Here are some numbered points:
tensor([-23,  28, -38, -39,  -2, -32,  -3,  16, -72,  31,  29,  90, -68, -56, -57, -63,  10, -17,  16,  -7, -22]) 0
tensor([-29,  43, -27,   1,  56, -17,   6, -53, -64,  -5,  72,  22,   2, -53, -63,  37,  19,   9,   5,  -9,  62]) 1
tensor([ 27,  33,  12, -38,  72, -91,  10, -42,  -7,  17,  27,   4, -18, -57, -34,  33,  12, -53,  55,  -8,   4]) 2
tensor([-43,  17, -34,  -3,  21, -24,  -4, -19, -64,  -9,  34,  89, -69, -49, -87, -63,   7, -23,  11,  -8, -19]) 3
tensor([-67,  19, -24, -53,  35, -36,  54,  79,   4,  15, -13,   0, -10,  39,  -8, -43, -44, -28,  48, -16,   9]) 4
tensor([ -5,  18, -12, -47, -20, -56, -12,  -4, -32,  19,  42,  71, -51, -48, -31, -59,  19, -25,  26,  -8, -54]) 5
tensor([-51,  51, -21, -15, -40, -39,   7,  19, -74,   0,  31,  55, -45, -59, -60, -25,  -7, -31,  28,   1,  -4]) 6
tensor([-34,  -5, -19, -57,  40, -97,  34,   0, -62,  76,  25,  61, -44, -86, -78, -67, -26, -56,  41,  28, -23]) 7
tensor([-61,  33, -21,  20,  -5,  11,   9,  59, -20, -66,  24,  22,   6,  29,   0, -46, -58,  -8,  60, -23,   3]) 8
tensor([ 36,   4, -15,   9,  41, -38, -64, -55, -12,  -5,  96,  76, -31, -76,   1, -37,  24,  32,  35, -21, -49]) 9
tensor([-102,  -31,  -48,  -71,   12,  -89,   77,   59,  -71,   24,  -12,  -63,   52,    9,   -1,  -13,  -30,    5,  -27,  -19,   17]) 10
tensor([-46,  32, -61, -55,  -9, -35,   9,  25, -93,  31,  40,  89, -64, -63, -77, -76,  18,  -3, -14, -13,   3]) 11
tensor([-20,  11, -38, -42,  -3, -34, -10,   4, -55,  47,  63,  81, -48, -78, -37, -44,  15,  25,  -4,  -6, -12]) 12
tensor([-106,  -20,  -34,   -4,   37,  -54,   70,   19,  -63,  -16,  -22,  -64,   58,   18,  -20,   12,  -32,  -10,   -3,  -13,   34]) 13
tensor([ 28,  42,   7, -19,  86, -85,  -2, -49, -10,   5,  50,   7, -16, -64, -25,  30,  19, -34,  60, -26,  27]) 14
tensor([ 50,  56, -10,  12,  41,  13, -68, -40,   7, -39,  92,  84, -48, -45,  -7, -15,  38,  31,  45, -41,  -5]) 15
tensor([ -6,  80,  -6,  11,   3, -24,  -9, -19, -49, -40,  47,   6,   0, -42, -39,  75,  17, -20,  40, -15,  47]) 16
tensor([-26,  36, -34, -38, -20, -25,   2,  21, -72,  36,  32,  86, -69, -53, -71, -56,  15, -19,  15,  -3, -19]) 17
tensor([  4,  38, -21,  22,  57,   4, -47, -50, -20, -55,  69,  97, -63, -45, -48, -50,  18,   0,  39, -36, -19]) 18
tensor([ 29,  79,   1,  15,   3, -10, -54, -26,   7, -78,  57,  39, -39, -36,  -2,  36,  26,  -7,  53, -40,  -3]) 19
tensor([-89, -20, -42, -45, -17, -29,  47,  85, -48,  20, -10,   3,   3,  10,  -9, -69, -40,   8,   2,  -6, -12]) 20
tensor([ -6,  59, -14, -35,  62, -23,   7, -16, -40,  42,  60,  61, -27, -63, -56,  -3,   6,  -5,  42,   0,  45]) 21
tensor([-30,  88, -12, -38,  -7, -19,  19,  29, -69, -17,  40,  20,  -5, -33, -58,  56,   6, -33,  31, -17,  73]) 22
tensor([-17,  13, -14, -41,  16, -54,  -5, -26, -13, -15,  52,  52, -36, -34, -47, -20,  27, -29,   8, -14, -21]) 23
tensor([-106,  -31,  -63,  -52,   -4,  -56,   57,   59,  -71,   25,   -7,  -32,   32,    0,   -5,  -38,  -32,   30,  -36,  -11,    6]) 24
tensor([ 17,  51,   8,  21,  -7, -14, -64, -32,   3, -59,  81,  84, -48, -41,  -4, -24,   6,  -5,  54, -16, -65]) 25
tensor([-31,  38, -39, -43,  -9, -31,   6,  30, -86,  40,  38,  90, -62, -65, -71, -75,   2, -20,  24, -12,  10]) 26
tensor([-46,  27, -13, -58, -55, -44,   8,  25, -48,  17,  51,  75, -38, -54, -45, -45, -15, -34,  17,  11, -33]) 27
tensor([-11,  34,  -9,   6,  57, -78,  -1, -60, -35, -35,  43,   4,  -8, -55, -39,  20,  38, -23,  24, -27,  17]) 28
tensor([ 63,  60,  -2,   6,  73,   2, -71, -46,  49, -26,  79,  93, -71, -43,  -8, -16,  32,   4,  73, -34, -19]) 29
Which two points above are nearest to each new point by angle, seen from the average point of the numbered points? Their numbers follow each, nearest first.
tensor([-15,  19,  -8,  -1,  25, -49, -27, -43, -16, -33,  53,  74, -57, -45, -48, -61,  24, -22,  28, -20, -40]) 18 25
tensor([-18,  41, -44, -53,  35, -29,   4, -14, -77,  18,  62,  25,   0, -57, -42,  35,  34,  25, -25, -23,  51]) 1 22
tensor([ 25,  34, -12, -21,  75, -32, -26, -37,   6,  11,  62,  60, -38, -66, -18,   6,  16,  13,  40, -19,   5]) 29 15
tensor([-37,  10, -23, -72,   3, -80,  32,  11, -77,  57,  43,  15,  -7, -78, -42,  -2,  17, -13,   3,  -9,  30]) 10 7
tensor([ -8,  23, -34, -53,  -5, -43, -29,  -3, -21,  -8,  54,  94, -74, -43, -33, -69,  30,  -1,  -1, -25, -61]) 5 0
tensor([  0,  46, -20,  23,  39,   6, -47, -45, -21, -43,  78,  94, -61, -36, -57, -45,  20,  -1,  32, -25, -15]) 18 15
tensor([  3,  24, -18, -33,  54, -33,  -8, -19, -14,  37,  50,  77, -55, -74, -40, -32,   4,   7,  35,  -2,  -6]) 21 29
tensor([-92,  -6, -34,   2,  54, -28,  62,  14, -61, -28,  -1, -55,  61,  22, -30,  20, -44,  -1,   6, -15,  61]) 13 10
tensor([-24,  53, -23, -46,  34, -58,  29,   7, -51,  52,  17,  51, -55, -57, -75, -28,  -4, -45,  44,  -8,  30]) 7 26
tensor([  0,  18, -11, -39,  -2, -62, -13,  -6, -38,  22,  47,  66, -41, -56, -37, -45,  19, -19,  23,  -5, -46]) 5 0
tensor([ 18,  41,   8, -12, -27, -25, -56,  -9,  17, -61,  58,  89, -59, -38,   0, -51,  11, -26,  59, -26, -73]) 25 29
tensor([ 25,  41,  -9, -28,  66, -30, -24, -34,  10,  12,  64,  58, -42, -62, -23,   9,  19,  12,  39, -12,  11]) 29 15
tensor([ 10,  47, -42, -25,  23, -13, -35, -19, -34, -18,  66,  65, -45, -49, -40, -24,  40,  23,  -1, -32,   7]) 15 18
tensor([-10,  41, -19, -29,  51, -60,   4,  -6, -34,  40,  26,  61, -55, -66, -61, -33,   5, -29,  48,  -5,   4]) 7 21
tensor([-29,  49, -33, -55,   0, -39,  30,   7, -85,  48,  36,  16, -11, -55, -59,  42,  27,  -5,  -5,  -4,  56]) 22 1
tensor([-31,  34, -12, -39, -19, -53,   5,  21, -48,  -1,  56,  57, -25, -69, -34, -24,  -7, -18,  23,  -5,  -7]) 27 6
